Each row is where one point has got to under a steady rotation. How many steps took it there?
The counts run from 0 to 719.
[ 12  -6   9   2   6  -5 -27  15  -5  -7  -6 -18  34  11   6   8  13  17
 -10 -37 -22 -12  -6  -2  26  -4  -1 -54  -1  18  -8  16  17  -7] -> 307
[ 11 -16  -3  11 -13  18 -20  11   1  -1 -10  11  28 -43 -11   9  -2 -19
  -1 -28 -28 -20   7  -7   4   8  -8 -47   9   8 -11   8 -14  15] -> 617
[ 13  -7 -17  -4 -18  10 -37  17 -13 -11   2   2  54 -27 -10  13  12 -10
 -13 -17 -35  -3   9  12   1  11  -6 -27   1  -2 -10  15  -8  -5] -> 638
[  4  -1  -9  -3 -12  10 -20  30  -9  11   0 -15  40  -4   1  17  28   8
 -19 -29 -33  -2   7  20  16 -11  -2 -33  -4   7  -9  26  24 -13] -> 56
[ 26 -10  -2 -12 -11  20 -22   2  11   6  -4  22  26 -39 -10  16  -8 -27
 -16 -15 -30  -8   1  -6   0   5  -5 -48  12   3  -6  11   5  10] -> 380
[ 16  -9  -9 -33 -14   1 -14  14 -12  -5  10   5  48 -28  -2  13   3 -17
 -15 -15 -30 -29  -1  22  -2  22 -18 -22  -8  11 -11  -9  10 -11] -> 133
[ -1  -5  -5  -4 -13  26 -17  21   0  11  12  -6  32 -17   2  24   5  -7
 -12 -16 -27 -26  27  20  -7 -14 -20 -48  11  14   3  11   4 -14] -> 348
[ 22 -22   8 -22  -2   8 -21  11   6  18   4  19  35 -25  -5   2 -11  -8
  -9 -24 -23  -9 -20  -6  -4   2 -11 -47   4   4  -6  27  16  18] -> 12
[ 31 -12   9  -4  -3   3 -38   4   2  -6  -2  16  36 -18  -5   9   4  -4
 -20 -31 -29 -19 -19  -3  26  23   4 -31  -4  16 -23  -3   7  -1] -> 409
[ 20   1  15  -5 -14  -1 -20  -4  -6  13  -3   4  25   3   2  12   7   4
 -14 -28 -22 -21 -27  11  34  15 -14 -43   8  30  -4  -2  20 -14] -> 437
[  4 -30  -2 -26  13  -6  -5  31 -19 -18  -5   7  29 -25  -7  -2  -1 -14
  10 -32 -16 -27  -4  -4   4  23  -5 -43   0  -5 -11  10   9 -11] -> 260
[  5  -9   4   4   3   1  -8  -5 -12   6   0 -23  30   0   3   8   6   7
  -8 -25 -25  -8 -14   8  18   2  -8 -62  16  31  13  18  24  -7] -> 571
[ 22 -28   6  -5  11  -6 -23   5  -8   6  11  14  39 -24  -1  -5  -3   0
 -11 -26 -24  -8 -28   0  10  25  -1 -43   5  18  -9  16  10   9] -> 277
[ 23  -4  15  -4  -4  14 -22   7   8  24   4  25   5 -10  -1  11   5  -7
 -25 -24 -25 -23  -9   5  30  11   0 -46  13  19 -15   5  24 -16] -> 433
[ 19 -26   9 -14  13   9 -24  11   1  10  10  29  28 -27 -11   1 -17 -14
  -8 -19 -30 -13 -22  -9  -1  15  -4 -43  10   6  -4  20  13   2] -> 513
[ 19 -18 -12 -25  -3   3  -1   3 -11 -17  -6   5  27 -35 -11  12   0 -35
  -7 -18 -21 -25   5   2   4  26  -6 -46  13   4  -2  -8  11 -15] -> 128
[ -9 -11   3 -12  -1  12   7  32 -14  -2 -12   5  17 -20 -14  16   0 -21
   6 -34 -31 -41  -8  -1  12  20 -26 -31  -1  11  -4  -6   7 -26] -> 473
[ 16 -21   5  -9  21  -2 -36  14  -4 -15   4  -3  48  -1  -4   5  -1  12
 -10 -29 -26  -7 -13 -12  12   6   2 -46  -2  11  -7  21  11  -4] -> 280
[  0  -2  -4  11 -10   2  -5   1 -14  -9 -14 -28  32  -9   0  12  10  -1
   4 -30 -21 -19   3   6  19   4 -15 -63  16  23  10   4   5  -7] -> 335
[ -4 -16  -1 -21  -8   8 -12  26 -20   9  18   5  41 -19  -4  10  -7  -6
   1 -12 -28 -29  -7  23 -12  11 -33 -28   3  14   4   9   3 -20] -> 240
[  6 -15  -6 -15 -14  10 -28  16 -21   9  13  15  40 -24  -8   2  -7  -8
  -3  -3 -24  -4  -5  16 -11  15 -20 -42  21  -4   7  32  -2 -18] -> 507
[ 12 -28  -5 -27   9 -11  -4  27 -17  -1   9   2  43 -27   4  -2  12  -4
  -8 -30 -24 -21  -8  15   4  23  -3 -28 -11   8 -17   6  21  -3] -> 26
[  9 -14  11  17  -7   5 -14  24  -2  25  -4  10  11 -19   6  -1  15   5
  -2 -40 -17 -20  -1   7  27   8  -1 -55   8  14 -20  19   6   2] -> 564
[  3 -15  -5  -2  -3  -3  19  18 -18   8 -10 -12  20 -23   3   3  23 -10
  -4 -40 -24 -16  -2  14  24  14   0 -47   7  14  -8   9  30  -6] -> 314
[  3  -8  -5  16  -9  25 -11  12  -6  16  10   0  18 -27   0  19   8 -13
 -12 -14 -28 -22  25  21   6   2  -7 -53  22  21   2   9   4 -19] -> 86
[ 18 -15  17  -7   4  -9 -29  18  -5   4  -2   5  38  -1   2  -1   7  15
  -6 -40 -23 -11 -29  -6  23  10  -2 -43  -8  13 -15  17  15   5] -> 542
[  7 -13  -9  -4  -3   3 -12  -3 -14 -27  -6 -17  36 -23  -7  13  -2 -15
   4 -19 -20 -24   8   1   4  13 -13 -61  17  16   9  -5  -4  -9] -> 362
[ 11 -21  -2  16  -3   3 -22  24 -16  12  10  11  24 -26   2  -5  20   1
 -10 -22 -21  -5   6  17  19  20  10 -50  20   8 -14  27   7 -11] -> 298
[ 11 -11   2  -5  -1 -10 -11   3 -16  -3  -4 -18  26   1  10   2  16  11
  -1 -31  -8 -14   1  14  26  10  -1 -66  15  19   1  13  19 -12] -> 309
[-15  -8  -1   6  -7  13   1  30 -23   9  -1  -6  31 -15 -14  16   8 -12
  -1 -30 -42 -25 -16  14  14  15 -26 -20  -1  23  -1   4  12 -25] -> 212
[ 29  -5  -4 -28  -9  -7 -16   1 -13 -12  -9   2  23  -5   1   5  11  -8
 -11 -20  -9 -13   1  15  27  23   4 -59  16   4  -4   4  24 -29] -> 416
[ -2   1   5  -8  -6  10  -7  19 -11  -2 -20  -8  10   9 -13  17   1 -13
   5 -30 -25 -18  -6  -7  24   1 -14 -58  17   3   7  13  22 -35] -> 205
[ 16   0  10  11 -20  12  -9  -2  -4  21 -11  12  13 -18  -4  10   9 -11
  -8 -30 -29 -20 -21   6  32  18 -12 -45  16  27  -9  -2  16  -6] -> 698
